One turn moves each row of this set onto another row. After a few examples, where does it send each row asked below?
tebik: [ 22 -25 -30 -45  -9 -14  -1  11 -27 -18  26  46  -2  15  34   0 -14   9
 -17  13 -45  32  11 -21   7 -12   6  -3  18  27  15  -3 -17   7]
Zoko: [-36  -4 -39  10  30  15 -25  42  -1  22  24   7  15   6  37  25  15 -27
 -12  15  -1   6 -10  39  25 -19  23  -6  50   6 -48   6 -15  26]
raba: [-23  31   4  34  24   7 -12  35  -7 -10  37  -9  25  -1 -10  12 -17 -17
   6 -29 -11   1 -17  17 -14  15   9 -28  18  48 -42   4 -20  19]
zoz: [  2  21  -6  42 -18 -19   0   1 -30  29   3  27  23 -15  30   7  -2 -33
 -10  26   4  21 -36   7  11 -21  35 -29  11   6 -19 -24  22 -16]
magit: [ 11  36  18  38 -17 -15  -9  18 -44   3  -6   7  15 -10  20   9 -11 -11
  24   0 -18  23 -33 -17  -2 -18  11 -14  14  37  16 -11  26  -6]
namol: [ -6  15 -28  36 -15   5   8  22 -29  35  25  24  15   7  31  34   1 -42
   2   2   6   6 -39  26  21  -7  46 -24  59   5 -22  -9  -8  15]
did: [ -6  39  25  15  17  -7 -15  23 -22  -5   8  -3  26 -14   1 -13 -16  -3
  28  13 -17  16 -12 -10  -4 -37 -21  -5   6  31  -8  -6  28  -4]
Nepe: [-25  33  18  19  34  -1 -23  39 -36  -7  15  -7  31  -8  16  -6 -15   0
  16  -1 -29  14 -16 -24  18 -22  -7  -5  -2   8  -1  -7  37   5]
baz: [-38   3 -18  30  33  10   2  49  -8  22  40   8  24  15  28  23   9 -23
   0  -6   7 -21 -30  21  33  -3  27 -26  31 -13 -47   3   9  14]
Vuf: [ 18 -44 -37 -28 -18 -27 -15   1 -16 -14  17  38  -2  15  50  -2 -10  13
 -15  33 -22  22  -5 -29  -4 -12  10 -18  23   1  -8   4 -26   5]
makag: [-30  32  -6  33  22  -3 -32   7 -15   2  30  -3  41 -22   0  -9 -28 -26
 -15  10 -10  24 -15   6  -9  -3  12 -28  11  13 -55 -15 -18  14]
beniz: [-26   4 -13  14  30 -10 -27  20   0  18   3  17  24 -19  31  -4  15 -20
 -32  36  -7  23  -3  24  16 -32  14 -11  -8  13 -43 -13  22 -12]
bel: [-24   9  -8  10  29  16 -32  62 -10 -10  13 -16   2  13  26  29   8   1
  27 -15 -19   2  -9  14   7 -14  -4   7  48  43 -12  24  -9  32]
teme: [-29  27   1  16  38  22  -2  65 -29  -1  38  -4  20  17  12  24  -4  -9
  26 -32 -24  -9 -18   4  29  -4   6  -4  34  20  -5   7  15  26]
zub: [ 20 -55 -35 -21 -18 -24   7  17   0 -13  25  43 -14  30  47  16   7  12
 -12  12  -9  -1 -11 -10  -5   4  18 -29  22  18 -16  15 -27  -1]
Paz: [ 24 -33 -29 -30 -23  -8  17  25 -13 -26  32  40  -6  15  22   6  -8  10
 -12   5 -37  -8   3 -11 -10   9  28  -5  -4  32  14  -4 -31   1]
lup: [-31  19 -11  41  20   2 -25  22  -4   1  36  -9  30  -6   3   8 -19 -23
  -3  -5   3   3 -25  16 -13  10  17 -35  28  17 -64   1 -30  22]
sud: [ 25 -35 -30 -37  -9 -11  20  27 -11 -16  34  50 -13  31  30  17   3   8
 -14  -9 -31   8   6  -2   5   4  15 -14  19  44   7   8 -18   3]
rut: [ 19 -36 -31 -25  -7 -12  16  17 -19 -26  42  46  -2  18  20   0   9   4
 -21   9 -40 -13  17 -15 -17  12  13  -7  11  46   1  -1 -18   1]
pater: [ 16 -51 -35 -13 -14 -17   4  16 -13 -27  37  35  -6  22  31   4  12  10
 -11  17 -25 -24   3 -21 -26  15  13 -16  22  29 -13  10 -29   6]
kobiz: [ 11 -46 -41 -23 -12 -30  -1  -2 -14 -21  10  39  -4  30  46   3 -12  -2
  -6  38 -28   3   0 -19  11   6  11  -6  26  -1  -9  -3 -29   0]
solot: [ 20 -29 -36 -35 -23  -9   6  13 -21 -21  30  41   2   6  27  -5 -17   4
 -21  23 -42   8   7 -17  -5   0  29   0  -2  15  12 -13 -33   6]
nomov: [ 14 -32 -40 -32  -7 -10   1   4 -31 -22  41  45   8   8  25 -11  -3  -2
 -27  26 -46   4  20 -24 -12   1  13   0  19  26   1 -11 -23  10]
mase: [ -6   9  -4  18   5 -40 -23  18 -12  30  19  22  30  -9  26  -9 -12 -21
   2  43 -19  15 -16   6  38 -30  30 -25   1  -9 -43 -11  32 -14]
ruze: [-32   2 -27  25  31   5 -12  44 -28  30  40  12  37   8  35  25 -23 -38
   4   9  23  -9 -20  21  16 -19  46 -41  35  10 -35 -10   3   5]
Guboz: [-22  43   8  26  27   3 -20  21 -19 -10  30  -4  35 -18 -14  -5 -27 -20
  -6 -14 -24  23  -7   7 -10   2   4 -20   2  44 -34 -12  -7  12]
nise: [-25  15 -10  20  33  14 -17  63 -40   7  38  -6  28  17  25  33 -31 -21
  37 -21   5 -10 -17   5   7 -14  27 -25  45  39  -3   5   1  19]
Niti: [ 20 -46 -36 -20 -29 -11   8  24  -8 -24  30  32  -8  20  33  10  -5  13
  -6  13 -23 -16  -8 -14 -16  12  31 -12   9  15   0   5 -44   7]
Zivu: [-12  33   4   9  21  20   0  51 -19   0  34  -6  14  13  -2  19 -10 -10
  44 -21 -13  -5 -15  14   7 -19 -10  -1  54  40 -10  13  -1  27]
teze: [ 17 -31 -33 -34  -5 -26   7   0 -23 -24  12  45  -2  25  35  -2 -16  -3
  -9  28 -44  14  12 -18  16   2   7   4  15  16   9 -12 -17  -3]
luse: [-33   9  -1  33  28 -12 -20  24 -16  16  16   5  36 -10  32  -7  -2 -14
  -9  26   1   2 -28  -7  21 -21  14 -27  -4 -26 -42 -12  31  -7]
Budu: [ 16 -49 -37 -19 -11 -26  14  13  -6 -25  15  38 -15  43  41  16  -2   2
   3  17 -23 -13  -3  -9   8  18  12 -10  27  18  -7   6 -30  -1]
reme: [  6  29  24  10   8 -33 -23  41 -25   1  13   5  19  -2  10  -4 -20   1
  37   7 -44  15  -8 -13  28 -25   5  -8  -1  34  -1   2  40  -7]
sor: [ 11 -46 -43 -20 -14 -16 -11   4 -24 -23  36  35   4  13  37  -6  -1   5
 -18  34 -31  -7   6 -30 -20   3  13  -9  32   9 -13   1 -35  15]
Vegi: [-14  -4 -27  17   6 -17 -12  43  -4  35  42  17  17  18  29  24  -4 -28
  19  15  -7 -11 -24  28  46 -12  42 -25  52  -8 -53  10  -1  16]
memu: [ 15 -42 -42 -26 -29 -11  -3  11 -15 -19  29  34   1  10  37  -1 -14   7
 -15  29 -27  -1  -4 -20 -10   1  31  -7  12  -2  -1  -5 -45  11]
dalas: [ 21 -34 -28 -30  -5 -22  21  15 -14 -28  16  45 -12  38  29  11  -6   1
  -2   8 -41  -3  10  -9  14  14   8  -1  16  36  11  -2 -18  -5]
sasu: [-24  11 -23  19  17  14   7  34  -1  29  42  13  21  11  13  20   2 -32
  11   7  17 -13 -24  39  17 -18  17 -21  55   3 -54   3 -10  18]
gupum: [-24  12  -3  29  29 -15 -22  27 -33  20  19  12  44 -12  32   0 -29 -27
  -1  25  15   8 -16  -1   4 -31  33 -41  -7  16 -23 -22  30 -20]
Nido: [  3  31  -4  32 -15   8   0  39 -44   8  17   4   7  12  21  36  -9 -19
  36 -22 -14   7 -35   3   9  -5  21  -9  62  36  12   5  -4  24]
Fefef: [-14  17  17  15  29  -8 -33  41 -10 -14  -9  -8  11 -11  20   1   8   8
   7   7 -25  19  -2   0  -2 -27 -13   1  -9  50  -6   5  29  -5]
Silaz: [ -1  16   1  10   9  -9 -12  65 -19   6  36  -1   6  26  13  30 -11  -6
  54 -20 -33 -10 -17   9  35  -7  18  -8  50  35 -11  24   7  24]
sozo: [-18  16  -3  25  14 -13  -9   7  -4  25  16  16  34 -16  15 -13  -4 -25
  -5  41  13   8 -22  15   6 -36   6 -26   7  -5 -52 -16  19 -13]
remo: [-16  26  14  23  31  -6 -26  47 -45  -3  17  -6  35  -3  22   8 -36  -9
  31  -3  -4   7 -12 -16  -3 -25  14 -26   4  45   9  -8  29  -5]

teze turns into dalas
Fefef turns into bel
raba turns into lup
Where do these go?
remo turns into nise
pater turns into sor
Silaz turns into Vegi
Vuf turns into tebik
memu turns into solot
Zivu turns into sasu
Nepe turns into teme
magit turns into Nido

One turn moves each row of this set onto another row. After a few examples, where does it send each row asked below?
mezuv: [-24 -11  20  33   0  -1   2   7 -26 -13  19  -2 -12 -17  40 -19 -28  -2
  -6   7  17  47  -1 -15]
zef: [ 15 -26  -3 -18 -23   3 -10 -38 -31  16  -4  -5  -2   1  29 -37  24  -4
  19  -4 -21 -28   2  -1]
laril: [ 11 -26 -11   6 -38  19  27  -9  11  -1 -25 -52  29 -20  24  -6   8  -7
 -11 -14  13  -2  -7  18]
Nif: [  3   7  -5 -36 -12   4  -7 -21  -6   2  13  -1  -2  43  21 -38   3 -28
   1  19 -26   6  -4  -4]
Dabe: [ 11  17  -7 -42  -9  27 -39 -22   7   0 -22 -41  17  -8  11 -13  29   2
 -13  19  12  -3  -9  19]
duda: [-13 -34  28  29  11   4  10  12 -22 -22  26  11 -20 -29  38  -8  -4  -1
  -2   9  20  37   8  -1]
buz: [-13 -16  15  28 -27  13   5  11 -24 -14   4  -8 -20 -20  47 -20 -16   3
   7   6   4  59  13   0]
Ropig: [ 51  17  19 -38  12  27 -17   6  -9 -13  14 -25 -11   6   9 -26  43  -7
  -9 -18  21 -14   9  11]
senu: [ 15 -34  -3   0   7  -3  33  14  38 -13   1 -24  19 -15  14  13   8 -10
 -14 -16  33 -22   0   3]
lipip: [ 41  36  15 -31   9  13 -29   1 -19  -1   9 -38  -3  10   9 -36  15  -2
  -9 -30  25 -17  -2 -15]
lamuk: [ 12   0  -5 -24   9   2 -39  -9  13   8 -25 -28   2 -23   7  -4  31  17
  -7  -6  30 -45   0   3]
nenu: [ 10 -18   0 -17  12 -23  -3  -2   9   4  14  19 -25  29  16 -22  10 -13
  11  -7  -8 -41   9 -13]
fota: [-21 -24  20  39 -20   8   7   5 -29 -15   2  -1 -25 -24  43 -20  -8   2
   0   4   7  43   9  10]
gipo: [  2  28  -9 -33  14   2 -36   9  38  -6 -15 -21  -6  15   4  -5  13  -2
 -22  10  22 -17  -1   8]
dinok: [  0 -41  24  24  -3   5  10  13 -22 -21  18   7 -21 -37  43  -6  -3   9
  12   3  17  38  19  -5]
roku: [ 39  32   9 -18 -12  20 -25  11  -7  -5 -10 -36 -25  15  12 -38  30  -2
 -10 -31  12 -17   9  14]
miro: [  0   4 -10 -12 -11   5  24   4  32  -8   2 -43  37  10  16  -2 -22 -24
 -25  -3  19  16 -16  -5]
Fofe: [-11 -14  21  23   3  -5   5  19 -15 -17  25   4 -18 -15  42 -10 -32   2
   5   3  19  48   7 -24]

mezuv turns into duda
Ropig turns into roku
buz turns into Fofe
Where do these go?
gipo turns into lamuk
zef turns into Nif
miro turns into senu

